Each path below is one point turned by a fixed rotation once a step. After each direction that follows a path, write how fast that rotation turns it, in deg/step (0 if it stays still).
Each turn is a multiple of 5 degrees from 10 to 175, or 0.
Each row of a path follows its step; steps can be skipped.
Path 1:
step 3: [ 10   2  -4  -5  19  13 -13  -7 -12  -7 -14  -1   6  14   7 -27 -11   2
  -7 -14 -35  -3   7 -18  10  -2  29 -18  -8   2   9  21   2   4   7 -19
  19  -6  -7  -1 -36 -16 -19   0   4  12  25 -29 -34   4 -21 -10  21 -14
 -30  20  -2  35 -20   6  11]
step 4: [  7   8 -34   3   8 -10  -2  18   5  17  -7  18  13  23  29  -8   5  11
  26  -2 -10  -5 -12 -16  11  15   2  11  -3  10  -6   4 -13  -5 -13  10
  18  14  -4  -9  11  12   7  12 -10  -1  27 -33 -21 -10 -29  13 -26   0
   2   5 -34  54  11  -1 -10]
step 5: [ -1  -8  -6 -29  11 -16  -2 -13  16  -8  15  33   3  13  12 -10  -2  -4
  12  -3 -21  12  21 -32   8  39 -15   4  15  -8 -27   5  14 -16  -4   5
   2   9 -15 -23 -21   3   7  10   0  10   7 -11 -36  -2 -27  -1  22  29
 -22  12 -22 -16 -16  14   7]
step 6: [ -5   9  -5 -38  -4 -25  11   1   8  13  30   3  -2  32  -2 -29  -2 -11
   5   2 -19   5  18 -14   3  -7   0  -7  -2 -15 -11  31   2  22  -2  11
  11  -3   5 -13  -9  30  24   6  44  -4  19 -15  -2  -5 -18 -17 -15 -24
 -16  22   3  29  15  -9   5]
step 8: [-37  -3 -13  -2  31  11 -29 -15  11 -14  -1  16 -10   2 -21 -25  12  14
  -4  -8 -38  15  18 -20   2   0   7   5  -4 -12  12  12  16 -17  -9   0
  -4  11   4   5  -5  17 -20  12  23   9  41  -6  -4  25  -9 -29   7 -19
 -14  15 -13  10 -19 -18   2]
step 9: [ -1  -7 -14   3   1  18   5   1 -15  20 -11 -11 -31  18   7  -8  11  -3
   1 -13 -16 -30  14  -8  11  20  18  -8  12   8 -10   4  -8  -2  -5  12
  -9  10  -1 -19  23 -11 -15  30  19  12  32 -35 -29  -2 -14  22  -9 -29
  -5  24   3  43   3 -12  13]
step 10: [-13   3 -26  -6   9 -14 -18  -8  -9  -5  -2  28  -1  17   4  -5  -4  11
  -2  -8 -13   5  -9 -15  -5  10  13  20 -10  30  -4 -34  12 -24   2 -15
  26  25   5 -27  10 -14  11  -9  22   8   4 -36 -40   3 -38  -9  15   9
  -5  21 -21   0  -7  -4   0]
step 12: [-11  -4 -17 -43 -18 -20  21   5   0 -11  36  30 -10  20  13  -8 -25   7
  -2   5 -25  10  11  -4  16  -1  12 -12   0   8 -20  -9  -3  14 -10  10
  18  15  10 -25   6 -19   1  17   5 -25  16 -15 -19   1  28  15 -11  -6
 -14  20 -35  18  -5  -9   2]
step 13: [  7  31 -27 -25  15   7   0  -9  18 -14  17  15   4  -3   2 -27  11   9
  -8  -6 -19  -5   5 -24   1  -1  32  12 -20 -22 -17  -5  15 -17  15  15
   2   1  11 -24 -23  25  15   2   1  12  14 -30   5  15   1 -17  -2 -28
 -17  -6 -25  -6 -31 -11  17]
step 14: [ 11  12 -31  -9  17 -28   7  11   8  16  -4  16 -39  16 -16 -23  -6  18
  -2 -17 -24  10   2  -1   0  29  16  -1  25   2  -7  11   1 -10 -13  14
 -16  12  -5  10 -12  -3 -19  15  20  19  38   7  14   5   4  13  -3 -29
   6  13 -21  34   2  -7  18]
Speeds:
[ -4  -2   2   3  -3   4  -3   1   4 -11   0   1   6  -2   2   0  -2   3
   0   0  -8  -1   1  -3   6  -6  -2  -2  -9  -1   4   4  -3   1   0   0
   2  -4   5   6   1  -3  -7   3 -10  -8   4  -6   0  -1  11  -1   0  -2
  -4  -6  -4   7  -2  -1  -3]	80
[-4 -1  3  3  3  1  6 12 -8 -9 -6  1 -4  0 -6 -3  6  4 -2 12  6 -4 -6 -4
  0  2  1  3  0  3  1  0 -7 -2 -2 -1  2  2 -3  1 -2 -2 -7  3 -1  0 -5  0
 -6  5 -7 -3  0 -4 -7  3  2  2  2  3  1]	55
[-1  1  0 -2  4 -3 -7  1  4 -3  3  5 -4 -4  7  4  5  2 -5 -4  0 -1 -1  0
  1  5 -6  1  9  0 12 -5 -1 -7 -4  2  2 -4 -6  4 -4 -1 -2 -3 -1  3  0  2
 -1 -2 -2 -7 -8 -4  4 -8 -8 -2  8  0  1]	115
[  2  -3  -4   6  -7  -4   7  -8  -4  -2   0  -5  -2   4  -1   0   0   6
   1  -4  -3   2  -1   3  -3   3  -4  -9   0  -7   3   5  -3  -1  -4  -6
  -5  -1  -6   8 -11   3  -1  -2   2  -1  -1  -6   2  -1   0  -2  -2  -3
  -3   7   5   3   4  -9   4]	135
[ -7   0  -5   2   3   5  -2  -1   0   2   1 -15   3   4  -4  -7  -1   2
   6  -7  -1  -2  -6  -2  -8   1  -3  -5   3   7   7  -4  -3   6   1   2
   2   3   4   0   0  -1  -9  -2   0   9   0  -2  -9  -2   2   2   1   3
   4  -3  -1  -2  -2   1  -2]	55
Path 2:
step 1: [ 31 -25 -23  -2   0 -14   2 -15  -6  -1  -1 -43  -6  -2  33   1   2 -22
   9  14  -2   3   5  -5  -9 -17  19  22  38  15 -16   1 -15  -9   2  -1
  21 -11   2 -16  -3 -10   4  31  11   3  10  -1 -23 -11 -16  11  29  14
  24   4  -6  -7   0  33   7]
step 5: [ 14   5  -7  11  16  -9 -22  -8  30   6 -10 -36  15   0  11  28  18 -17
   0  14   3   1  -3  39  -6  -4   9   2  28  13  14 -16   9   4 -22 -19
  11  10   6 -24  31  -2   6   4   3   9 -17 -23   7  13 -20  12  -7 -24
   0  17 -21 -22   3  25  14]
step 6: [-13   3   5  -7  -6  20  -5  -9   4  11  -7 -27  14   1  -9  12  38   8
   6  -8   6   6  -5   4 -15  -2 -15  22  40   6   3  -7  14  11 -17 -33
  37 -36  13  26  12   9  15  -7 -18 -14 -13 -13 -20  -6   5  -4  21  13
 -35   0 -19   0   2 -10   4]
step 7: [ 13  -7 -31  -8   0  -6  -3 -12  11  10  -4 -21  -6  -5   3   6  34   1
  -7  25  -1 -11  -5  -1  26 -21  25   5  30 -11   3 -14  15 -25 -26   7
  11  15  19  29 -23   5  -5   2   8 -14   7 -12  19   7  12 -26  31 -23
 -23 -12  -2  -5 -18 -25 -15]
step 9: [  1 -17 -19   5  41   7  -8 -21  -1   1   2 -14  -1 -12  18  19  19   9
  -4 -21  -8   3  32  14 -25 -31  -8   3  30   2  10 -13 -12  -1  14  -3
  39  33  -1   7  12  17   7  12   7  28  20  -8   9 -20   0   5  -4  -3
  -3  25  -6 -14  16  -2 -20]
step 10: [  6 -17  25 -15   9 -10  14 -11   7  -8  15  -2 -11 -30  18  14   4  10
 -18  25  -7 -12 -14 -33 -14 -23   1  27  29  11  -8  20  -3  21 -11 -13
  27  16  -3  15  18  10  -6  12  12   4 -16 -16 -16   0  -9   1  25  12
 -22 -17 -28   0  28   4  -8]
step 11: [ 22 -24  -4  23  -3 -17 -13 -13  13  29 -24 -16  -7 -16  11  32  12  24
  17  15   2   9  -1 -12  23  -5   4 -15  23  18   3  -4  20  -2   3   9
   8  19   3  35  17  20 -17 -15  21  -7  -2  25   0 -13 -23   5  20   2
  10 -29   2   6  14 -11  17]
step 14: [ -1  12  -5  -8   5   4  -1 -24  38   6  14 -31  -3  -3   5   0  22  -9
  -3 -13  -1   5 -11   2  -5 -13   0   9  24 -25  21   0  23  26 -27 -10
  -5  22  12  -6  12  -4  -9  12  40 -16 -24 -16   6   5   4 -22  -4 -14
 -25 -33  -4  18  23 -23   1]
step 15: [-16  21 -13   3   1  15  -9 -20  24   5   1 -23   0 -26  15 -22  21   2
   5   8   2  38   5   4   5  -1  12 -19  29  40  -6   9  14   3 -16  12
  26  13  29  16  14  -5  -8  -2 -24 -22   8  -2 -10 -16   2 -28  20  -7
   9   2   6  15  14   2  20]
step 16: [  1 -21  -8  12   7  -2  -4  -4  27  17 -17 -36  10   6  17  -8  10 -14
  17   3 -11  -3  13  23 -29 -25  19  46  12  17   2   0   0  -7   2  16
  14  20  22  -1 -19   5  12  -2 -13 -10  39 -11 -13   2   5  -9   7   0
   5 -16  -2 -26  24   1 -24]
Speeds:
[ 0 -2 -2 -3  0 -8  4  0  0  4  1 -8 -6  4 -3  1  0 -1 -5 -6  0  1  5  0
  2 -3 -4 -4 -4 -4 -4 -3  6 -4  6  1 -4 -4  5 -2 -4 -7 -1  4  0  4 -3 -8
 -1 -4 -3  1  6  2 -4  2  1 15 -8 -1 -6]	65
[  6   0  -5  -4   0  -3 -11   4   2  -5   1   3   1   3   4   3   9   5
   3   1   3  -2   5  -8  -1  -2  -1   2   5  -4   0  -3  -1  -8  -6  -1
  -1  -6   0   2   3   6  -1   7  -2   4  -8  -5  -5   2  -7   5   2   0
   0   7   6  -5  -1  -3   2]	10
[  1  -1   3   2   6  -6   3   4   1  -5  -1  -6   1   5   2   6   6   2
   0   6  -1   0  -2   3  -6   0  -5  -5   1  -5  -4   2  -7   3   8   9
   2  -6  -6  -2   4  -2  10  -2   2  -4  -7  -4   2  -1   3 -13   0   4
   2   1   0  -5   0  -3   0]	95
[-3  3 -7  2 -5  7 -7  2  6 -2  5  1  9 -1  0 -3  5 -1  3  2 10 -1  1 12
 -3  3  0  0  4 -4 -2  1  2  4 -6 -2 -5  0 -4 -2 -3 -7  3 -5 -5 -3 -1 -2
  6 -1  0 -1  5 -1 -9 -5  2  6 -5  0  2]	45
[ 3 -3  1  1  4 -4 -3  0 -7  7 15  0  4  3  0  0  0 -2 -5 -4 -2  0 -1  5
 -1 -3 -1  4  1 -7  5  5  2  2 -3 -6  2 -5 -6  3  1  2  5 -2 -2  5  6 -9
 -4 -2 -1  0 -9  5  2  0 -9  0  1  2  5]	95
[  4  -2  -6  -3  -5  -1  -3  -8   1   2   4  -2   2   3   1   3   3   2
  -2   5   6  -6  -1   1  -5  -1   2   0 -10   6   3  -3  -5 -14   6   4
  -4   4   3  -1   0  -4  -1  -3  -7  -7   3   3  -2  -4  -2  -3  -7  -1
   4   2  -2   4   6   3   7]	95
[ -4  -5  -9   0  -9   8   3  -1 -13   1  -5  -1  -7  -2   0  -5  -3   1
   0  -2  -1  -3  -6   0  -1  -2  -5  -5   3  -7   4  -4  -5  -5  -1   2
  -4  -1   2  -4  -2   5   5   3   4   2   2  -1   0   1  -4  -6  -3  -3
  -4  -5  -2  -4  -8  -5   5]	70
Path 3:
step 0: [  9  34  11 -14  -1 -11 -11  -4  -9   1   3 -26  31  28   4 -14  12 -12
 -10 -35  -4 -33  11  -9  13  -6  -1   2  24  -3 -14   8  22 -17  15  20
  20  -7   8  -8 -38  26  -8 -20   5  18   4   8  13  -3  14 -31  26   9
 -19  26 -30  -7   5  -7  10]
step 1: [-46 -14 -18  23 -26   4  -4 -11 -40  33   4  10 -14 -11  14  20  32  -3
  -3  36   7  17  15   2  14  11 -13  -9 -13  13 -11  12  -2  13  21  -8
  20  -1  -5 -15 -24  -9 -12 -13  18  18   9   0 -15  10  -6 -21  21 -17
  12   5 -20  12  11 -16  17]
step 3: [-13   2  10   9  24   4   7  25  -2   1  11  15  17  16  19  21 -22   0
  13  -9   2 -37  18 -37 -33  15   7 -21  17  -8  19   9  25 -13   0 -16
  37 -13  22  -2 -28   1  -9  19  14   8  11  -3   9  -6  -1 -22  -4  16
 -10  31 -10   5   1 -29  19]
step 4: [-30   2   3  18 -10  -9   5  -9 -11   3  14  23  26  -5  19  32  42   1
   0   4 -21  15  -7   7  -9  24  -7 -12 -11  -6 -16   2 -23 -16   2 -17
  -6 -17  12   5 -14  38  -6 -14 -13   1  43  37 -15  13  -1  -2  33 -14
 -13   0   5  -2  11  15 -24]
step 5: [ -8   1 -19  17 -22 -22   4 -35 -12 -26  -7  31  11   8  -2   6   4 -16
 -26   3 -12  -2  14  11  20 -21  17 -30  11 -10  20  -5  -5 -17 -33  22
  15  -7  10 -23 -29   3  35   8 -14  27  -8 -15   2 -12 -19  -9 -32  -1
 -10 -19 -14   3 -14   4   8]
step 9: [-19 -12   0  -1 -10  -2  -1   0 -26  30  27  16   8  -6  16  -3  11  11
 -27   0  14 -10  25 -11  20   9 -12 -19  25  18  -1  15 -11  13  23  -2
   9  -3 -13  -4 -34  -9 -13 -13  32  30 -11   6   3   8  -9 -23  17  11
   2  35 -40 -25   1  -2  30]
step 11: [  2  17 -24  14   7  -2  11 -12 -29  21  -9  13   3  12  12  14 -36 -17
  -8 -22  -5 -27  15 -24 -23 -10   4 -20   6  21  14  -5  36 -15   6  10
  24  -4  47 -14 -13   1  12  16 -27   5  -6  -3  14 -18  13 -20  -7  12
  -2  21  17  15   3 -19  15]
step 13: [-22   2 -13  23 -16 -11   1 -37 -31 -20 -10   1   9  -2  27   1  27   7
  -9  28 -13   4  -8  -4  12  15  26 -34  -5 -17   6 -23 -28 -15  -6  12
   0 -23   2 -22 -26  49  26   9  11   6   1  -8   6 -19 -10  -9  -5  -7
 -12 -16 -10  10  -1  -3  -9]
step 14: [ -2  26 -21 -11 -22 -14  13   2  -1  -1  29  29  38  16   6  29  14   0
  -1   2  14 -16  23  -4   3 -16  14  -1  -1 -35  12  18  34 -12   4  33
  11  19  26   9   5 -26  29  -9 -13  17   9   8  -7  -3 -18 -20 -19   9
  -4   4  -3  29  -7 -11  20]
step 16: [-18  40  -5  17 -23  -2 -36  -2   2  10  -5  -8  22  10  -3  20 -12   2
  29  -2 -17  23 -11  16  16 -15   2 -15 -16 -11  -4   1   3  -6 -35   1
  40 -32  17 -26 -21  24   5  19   7  18   7  -3  -8  -6   1   8   8 -32
  -2 -11 -22  18  11  -2 -24]
Speeds:
[  5   0   0  -1   0   3   8   1  -6  -7   7   2   6  -2   5   0  -4   0
   6  -1   4  -6   5   2  -5   0 -12   0  -6   7  -3   1   0   5   5  -5
   3   9   0   2  -5  -1  -1  -3   4  -1  -3   8   2   6  -1  -4   0   0
   5  -4  -6   5  -5  -1  -3]	130
[  0   0   7  -2  -1   1  -6 -14   0  -5   1  -4  -2  -2  -4   4  11  -8
   4  -2   9   4   3  -6   3   3   0  -5  -2   0   6  -5   1  -1   4  -1
  -1   1  -2   4   2  -6   3   1  -4   2  -5   6  -5  -4  -4  -6  -1  -2
   0   2  -6  -4  -1   3   2]	85
[ -7  -1  -4   1   2  -3   7  -1   4  -8  -2   3  -1   4   0   2   5   0
   6  10   2  -1   0   0  -6   2  -1  -9   5 -11   1   0   7  -2  -2  -1
   0   1  -4   3  -1   6  -3   1  -4  -9   7   3  -3  -2   2  -2  -1  -2
  -5  -1   1   8  -3  -8   5]	35
[  1   8   1   3   8  -1  -5  -1  -3   2  -1   1  -4   3   9   6  -7   0
  -1   7   9   7  -2   4  -5   2   1   4   6 -11  -3  -1  -3   4   2   3
   4   3   3  -5   0  -3  -2  -4  -6   3  -2   2   4   4  -2  -3   0   2
   2   9  -1  -2  -7   1  -4]	135
[ 0 10  0 -2 -5  0  4  0 10  6 -3 -1  2 -5 -2 -1  5  1 -1 -5  3  3  1  6
  5  6 -1  3  2 -1 -1 -7  8 10 -1  0  4 -2 -6 -9 -3  0 -3 -3  4 -3 -6  0
 -2  0  6  3  1 -1  8  3 -5  4  2 -5  6]	45
[-10   0   0  -1  -2   6   1  -4   3  -2   5  -3  -1   0   3  -1  -4   1
  -4  11   3  -5   7   6   5   1   0   9   2   1   4  -1  -3  -2   4   4
  -2  -3  -1  -2   6  -3   8   2   4  -1   0   6   8  -2  -9   5  -3   2
   0   0   1   6   2   1   9]	90
Path 4:
step 1: [-17 -19  -9 -14   4   0  -7   8   4  11 -19  12 -19 -31   9  30  38  -8
 -22  -7 -22  -5 -10 -17 -21 -13 -16  26  -4 -13 -25  -3 -31  15  30 -21
   6  12 -14  15   2  -2   4 -14 -14 -17  21   0   3  44  20  15 -22 -30
  11 -16   6  -6  -8  21   3]
step 2: [-23  39   3   4   0 -16  -5  20  30  30  11 -15   8  22 -18   5 -24   4
  22 -44  27  -7  -8  20   7 -10  -8   9  -1 -18  -7  -8  12  12  -7  15
 -35 -38  -8  15 -26 -14 -12 -13 -17  12   9  -3   8  -9  16  -1   3  25
  -7 -14  -1  12 -18  27  -9]
step 4: [ -6   2 -35  -4   7 -12 -23 -42   3 -17   8  23   8  -4  34   2  29 -31
 -13  34  10 -20   4 -17 -18  -1 -19   5 -23 -15 -10   7   7   6  12 -27
   7  -2   6 -11  17   1   3 -19  32 -10   2  -2  24  -6 -19  13  -3 -27
  33 -15  -1 -19   2 -17   3]
step 8: [-32  11 -25 -14 -10  21   0  16  33  24  10   5 -13 -14 -30 -35   2  20
  24 -19   6 -12  -8 -16   6 -22  -4  16 -26 -23   6  -3   8  14  -3   2
   2  14  23   6  12 -15 -37  16  -8 -15  -3 -10  27   7  -8 -16 -12  24
   2 -13   8  -2  28  30 -14]
step 9: [ 11  12   4  36 -11   2   1  -6 -14  12 -10  -2 -20 -26   1  23 -39 -18
 -25   6   1  10   8  -1  22 -24  -2 -30  27 -30   5 -13   3  -9  29 -16
 -18 -23  13  -4 -20   3  -4  15  10 -31 -10   3 -15  12   3  10 -16 -17
  24  -5   1  -6 -37  30  -6]
step 10: [ 14   7   3   8   8 -54 -13 -15  16 -19   4   7   0  46  21  24   0 -26
  -7  -6  10 -26 -12  -3 -27  14 -20 -12   0   4  -3  26 -24   8 -20   5
 -14 -32  -2  15  13  14  26   1  16  24  14   2  15  -6 -28  10  -6  18
  -9 -10 -15  -4 -13 -17   4]
step 13: [ -9  -6  12  -2  -7  -6  -3 -10  22 -16 -14  24 -10   1  12  25  14   5
  15 -19 -15 -20 -22 -33  18  -9  15   7  17  52 -23  -5 -16  -1   5  39
  -4 -30 -22  30  20   1  -1   2  -8  -8  22  14  20  25  -2  19  -6  18
 -15 -12 -16  -6 -16  21   0]
step 14: [  0 -13  -9  -3 -12  22 -29  58 -13  36   4 -20 -14   0 -15   3  13  -3
  27 -10  13  -6  -5 -16   2   2 -12   7 -23 -27  13  16   2  -2  -2 -16
  -6  -7  31 -18  -3  -8  18 -22 -19  26  14   7   3  14  14 -29 -29   9
  -5 -15 -21   9 -17  20  -6]
step 15: [-15  23 -38  10  16  -8   7 -11   3  12   9   6   4 -15   8   6 -21  12
 -55 -11  24  19  -1   6  -4  -7  -7 -28  14 -37  12 -19  -3  23  -4  -1
  -5 -24  17  -9  -6 -24 -11  20 -23  -2 -25  -3 -17 -36 -16 -12  13  -1
  22  -7  -5 -11   6 -23 -14]
step 16: [  6 -11  15  19 -13 -31   2 -33  25 -31 -17  24  -2   8 -12   1   3   0
  -6  10  -8 -23 -12  -1 -11 -17 -24   7 -14   7  -4  10 -10  -1  14 -16
  -3  -7  -2 -14  25  23 -33  28  19 -38   8 -21  10  13 -40  24 -10  15
 -25  -9  10 -16  10  20   2]
Speeds:
[  4   0   1  -5  -2  -7  -3   3   2  -5  -2  -5   2  -7  -1   4  -4   0
   0  -4   2   0  -6   3   0   4  -5   4  -1 -10  -1   3  -4   5   5  -3
   0  -2 -14  -2   0   5  -6  -1  -5  -2   3   0  -8  -3   1  -8   3   1
  -8   4   0   1   2  -9  -1]	80
[-6 -5  5  4 -1  2 -2 -3 -1  2  4 -6 -9  1 -7 -7  4 -2 11  0  2 -4 -2  0
  4  3  1  0 -6  1 -7  2  8  2 -9 -5 -8 -5  5  1  0  0 -5  3  1 -1 -2  4
 -9  1  6 -2 -2  5 -4  3  4 -2  2 -3 -1]	125
[ 1 -5 10  2 -5 -3 -2  0  3 10  1  0  0  0  2 -3 -1  5 -4  3  6  0 -4 -1
  0 -8  5  4  3 -1 -7  6  3 -2  3 -1  8  5 -3 -2  2 -4 -1 10  2  5  0  5
  5  2 -5 -5  5 10 -3  2 -2  1 -1  1  6]	135
[  3   0   4  -2  -5   9  -8  -7  -2   5  -4   3   4  -2   0  -2  -1  -5
  -4   0   1  -8   4   8   3   1   3  -1  -6   1  -3   8  -5   1   1   4
 -11   2   1   6   4   0   5  -2  -5  -2  -1  -6   6   0   1  -2  10  -1
   1   3   2   3  -4  -3  -6]	45
[  3  -4  -2   1  -3  -5   3  -4  -5   3  -2  -1  -6  -9   1  10   3   1
  -6   3   1  -1   0   1   8   3   0   4   1   2   4  -1   5   1  -5   7
   5   1   4  -6 -12   3   5   2  -5  -6   5   3   1   3   2   5   5   4
  -7  -2   8   1   0   0  -6]	170
[ -2  -1   0  -2   1   8  -4   3   1   1   0   0   0   0  -5  -1   0   4
   4   3  -3   4 -10   1   2   6   2   0   5  -1 -10  -5  -2   3  -5   6
   5   4  -7   1  -1  -6   2   2  -9  -1   9  -9   2   0   4  -2  -3   0
   4  -7   3  -6  -9   2   1]	60
[ 5  2 -7 -4  3  6  1 -5 -2  1 -8  1  2  6 10 -2  4  5  9 -1 -6 -3 -8 -1
  4  2  7  4  6 -1 -3  1  3  1  4  3 -3  4  3 -6 -2  7  1  0  4  6  3  4
 -2 -2 -1  2  2 -1 -1 10 -1 -4 -1 -4  3]	55
